128 stands for zero in the data rows.
Here is a table of points, one per row:
[102 158 154 122  83 102 131 143  91 141  84 161 120 153 158 126 156 134
 183 101  95  91 123 124 204 117 179 135 162  53 127 114]
[114 136 106  59 126 101 178 121 132 103  92 136 112  91  84 110 122 106
 112 113 116 147 135 206 142  66 103 123 190 105  80 181]
[171  69 125 120  86 169 111 195 147 162 153 138 133 116 135  48 134 108
  57 107 171  98 163 148 185 104 208 129 133 125 158 108]
[155 120 125 144 208 141 114 140 119 130 141  95 145 100 131 180 178  84
  95 139 144  89 184 106  85 154 148  85  92  87 112 135]
[134  28 119 163 123 147 141 102 105 121 144  78 164 153 155 140 129 132
 142  84  83  54 149  93  86 110 141 101 116 143 128 130]
[146  79 160 170 112 145 115 191 124 168  80 116 135  49 167 188 120 121
 164 103 126 134 125 194 131 131 128 131 103  88  75 111]
[114 147 129  92  88 150 123  93 120 161 148 117 115 125 118 147 127 186
 142 139  67 197 192 162  95 101 161 118  98 162 193 102]
[176 143 181  90 125 176 151  93 171  98  95 133 229 144 152 105 115 186
  77  91 103 160 134  88 114  83 135 163 121 160 105 118]
[125 162 148 141 143 191 140 166 161 145 138 127 178  98 105 136  89  84
  74 134 114 119  21 140 108 101 119 131  96 175  83 168]
[166 159  76 144 104 110 163  55 166 110 142 131  98 120 154 151 117  92
 103 158 111  98 138 194  98 167  79 128 171 159 127 108]
[133  98 132 128 146 129 101 110 141 123 125  74 203 164 160 190 190  75
  95 118 127 162 148 121 172 149  91 137 198 158 129 117]
[121 156 155  91 162 111 128 182 139 160 143 111 126  86  93  73 153 136
 156 182 153 167 157 123 151  43  56 134 100  37 152 124]
[160 147  85 178 130 131  97 172  57 124  88 146 103 203 103 172 157 164
 170 103  93 147 114 177  54  99 148  80 116 108 100 134]
[133 119 101 169  90 149 100 160 110 103 137 132 189 119 195 162  84  84
 168 136 101 140 163  72 154 123 116 105  72 118 190 152]
[ 83 114 170 125 191 146 102  57 127 117 122 118 118 108 105  70 112  92
 189 150  60 130  87 124 130 140 179 144 106 129 116 164]
[166 120 103 106 145 139 122 144 111 197 156 133 167 135 169 116 133 145
 118  78  83  52  83 118 187 147 126 116  96 163 125 187]
[146 158 114 130  49 126 227 127 155  95 145  96  96 135  76 146 151  95
 127 157 124  96 152 116 170 125 107 149  60 163 160 121]
[105  98 202 117  46 150 106  63 181 154 152 119 121  74 146 119 116 141
  81 125  98 129 111 129 112 121  78 142 108 120 154 158]
[120 132 184 169  75 191 145 173 126 144 104 151 117 199 100 102 174 166
 130 132 165 134 141 150 124 182 129  49 178 110 199 134]
[111  75 168  75 129 184 146 138 117  69 183 128 120  66 106 119 105 109
 171 132 147  94 106 139 132 138  98 109 105 169 127  54]
[ 94 120  92  78  86 121 124 148 142 131 184 131 160 107 111 145 146 184
  88 162 122 141  84 100  63 178 121 193 129 149 115 138]
[106 144  87 139 142 180 131 118 177  96 139 104 152  81 132  60  95 142
 142  54  85 191 145 120 108 112 120 126 139 124 118  45]
[162 160 114 136 113  77 118 139 185 134 119 135 133 206  98 140 151  77
  95 126 128  89  84 132  78  93 139 154  67 142 139  44]
[106 143 125 166 125 100 134 127 123  94  87 167  67  59 159 132 122 124
  92 179  97 135 158 110 101  94  93 112 165 163 105 151]
[112 163 122 134  89 154 114 151  83 175 110 100 146 105 160 157 161 112
 148 162 158 115 119  98 109 132 128 112 191 152 131  89]
[148 138 187 116 170 108 155  79 170  90 181 116  89 104 153 178 150 138
 128 108 142 128  64 100 143  84 195 127 165 152 147 123]
[189 127 147  82 114  91 187 122 116  92 138 137 109 145 124 132 126 173
 156 189 149 183 141 149 153 154 123 111  43 149  62 149]
[ 66 113 154 137 112  97 146 117  93  76 111 119 151 205  97 124  27 141
  90 164 142 117 167 161 120  99 125 155  90  88 140 130]
[133  98 116 167 143 131 195 131 125 157 135 175 112  49 145 121 123 202
 105 164  87 104 103 130  95 100 140 152 153  80 183  84]
[155 136 115 121 132 147 113 124  88 101 135 117  97 142  94  88  58 122
 113 185 102 184  98  74 141 100 162 145 150 151 152 129]
[136 121 102 192 136 137 105 169 115 126  86  64 141 167 150 116 138 168
 161 162 147 135  86 141 194 160  90 139 153 136 123 168]
[112 110 110  90 105 131 115 135 110  90 121 141  69 124 108 156 131 121
 124 120 116 143  52 152 167 100  76 129  46 122 183 144]
[185 150 107 155 108  61  81  88 116  73 140  89 102  88 119 116 155  68
  77 134  96 151 103 150 150 203 146 161  95 135 105  76]
[126 105  65  87 170 141  88 149 136  97  84 165 158 103  71 160 178 164
 166 108 124  81 166 127 154 146 143 131 147 112 173 165]
[124 156 174 154 138  87 110 151 146 110 106 142 100 117  89 145 121 147
 106 135  91  95 175 108 120 128  69 126 135 189 171  98]
[149 111 131 121  86 124  83 146 147 140 113 145 158 185 143 145  93 116
 151 157 143 121 110  76 126 135 122 110 180  71  98 112]
[123 131 149 111 147 170  91 154 103 134 179 137 150 171 189  75 160  82
 124 106  75 119 195 164 113 148 134  93 150 100  99 166]
[125  72  68 158 129 129  91  71 176 123 110  83  45 166 178 147 135 128
  97 108 200 130 145 115 156 141 150  80 105 162  91 144]
[ 78 184 117  81 186 117 162 110 112 170 107 149 119 171  88 149 100 146
 148 107 145 149  90 154 103 155  69 128 125  87 181  91]
[104  28 119 137 130  70 106 146  87 141  98 168 144 119  84 120 195 132
 133 119 161 172 140 157 107 147 115 122 141 112 187 181]
[117 128 105  79  88 141  93 104  59 200  93 138 116  92 176 123 136 130
 168 118 189 141 136 154 108 140 127 131 112  93 163 127]
[117 133 145 129 108  97 130 108 123  98 124 147  99 129 113  60 189 157
 166 113 129 113 112 101  38 128  48 134 120 129  43 104]
[ 68 128 144 128 170  50 159 164 172 112 161 172 164 106 120 133 102 127
 108 132  90 185  98 134 148 168 138  42 124 123 125 116]
[148  87  76 117 129  97 213 136  89 151  87 110 122 138 165 122 137  70
 149 127 161 155 109  72 114 152 165  90 147 121 144 114]
[123 123 115 159  87  56 144 111  99 192  92  67 168  98  79 137  79 105
 161 121 159  84 180 112  98 164 183 123 133 167 117 149]
[121 100 150 179 171 181 163  76  90 120 202 194 143 181 133  91  87 139
  96 106 130 149 105 157 162  77  78 180 156 125 147 137]
[ 53 100 145  57 184 165 138 110 132 127  92 168 129 198 162 108 154 144
 105 199 116 121 141 161 142 121 117 174 111 107  89  90]
[163 177 174 100 154 140 149 138  90  92 127  79  74  94 131 140  84 141
  44  99 120 130 110 101  80 156 150 136 127  99 116 136]
[154 126 108 175 132  98  88 119 120 138 148  92 165 154 145  93 159 172
 120 141 135 104 117 133 166 117 128  67 153 102 119 141]
[104 183 111 128  91 144 149 144 119 110 156  84 137 147 178 146 157 152
 126  55 131 104 133  82 190 152 118 149 134 107 116 173]
[117 118 120 119 191  67 118 187 128 125 137 142  86 122 127 126  41 178
 177 133 140 120 144 149 174 116 116 150 119 151  95  64]
[ 94 147 139 176 168 161 119 139 126 133 108 132 137  95 155 135 153 119
 127  78 186 118 161 100 141 118 160 131  89 132 113 191]
[131 177  79 138 129 141  60 113  97 104 138 137 164 116 105 157 120 114
 121 155 209  83 149 114 127 114 173  89 165 128 121 127]
[164 123 128 162 147 160 124  57 113 153  97 193 154 117  70 134 126 120
 161  89 176 154 162  87 176 173 116 143  93  92 108 151]
These points spread out most along one direction. Take the direction at right angles to it along which they spread out most. Go by this last direction. How far along it is each point below, from 0 to 99? The average is 50, and the first point in the table lies past the average. One standard deviation of the points above along it is 16.
[128  76 105 125  50 167 109 165 183 132 155 150  87 146 104 158  82 106
 143 109 147 119 129 104 123 169 172 137 177  95  91 174] 43
[173  84 109 132 175 122 130 180 128 176  97  69  69 165  94 165 151  78
 154 128 147 123 142  95 117 149 117 156 199 144 111 133] 49
[ 97 149 141 115 160 129 100  68 145 176 146 125  94 121  50 105 118 164
 119 141 135 127  92 138 119  84 120  80 123 119 123 110] 61
[ 69 158 153 118 122  84 100 172 117 117 105 175  99 108 124 110 172 128
 117 138 116 161  98 146 167 132 157 176 122 149 147  80] 64
[165 170 100 134 185 126 131  90 197 137  87 137 103 139 168 126  87 127
 120 179 101 123 126 116 108 165 150 141  76 156 137 131] 35
[142 167 151  99 123  99 149 110 164  63 113 142 167  93 152 105 123 149
 204 134 169 123 106 191  87 110 128 129 179 130 166 134] 60
[132 164 155 115 165 104 139 184 146 125 168 135 109 145 158  92  94 101
 124  97 137 162 144 137  47 123 113 197 134 159 212 178] 52
[109 169 128 179 143 135 167  98 170 136 204 102 132 150 103 142 169 121
 155 169 125 134 147 152 133 106 173 192 134 152  55 124] 36
[160 151 141 105  69 141 101  94 103 172 172 153 153 159 149 151 115  96
  99  72 127 109 170  89 162 118 129 102 146 176  62 134] 26
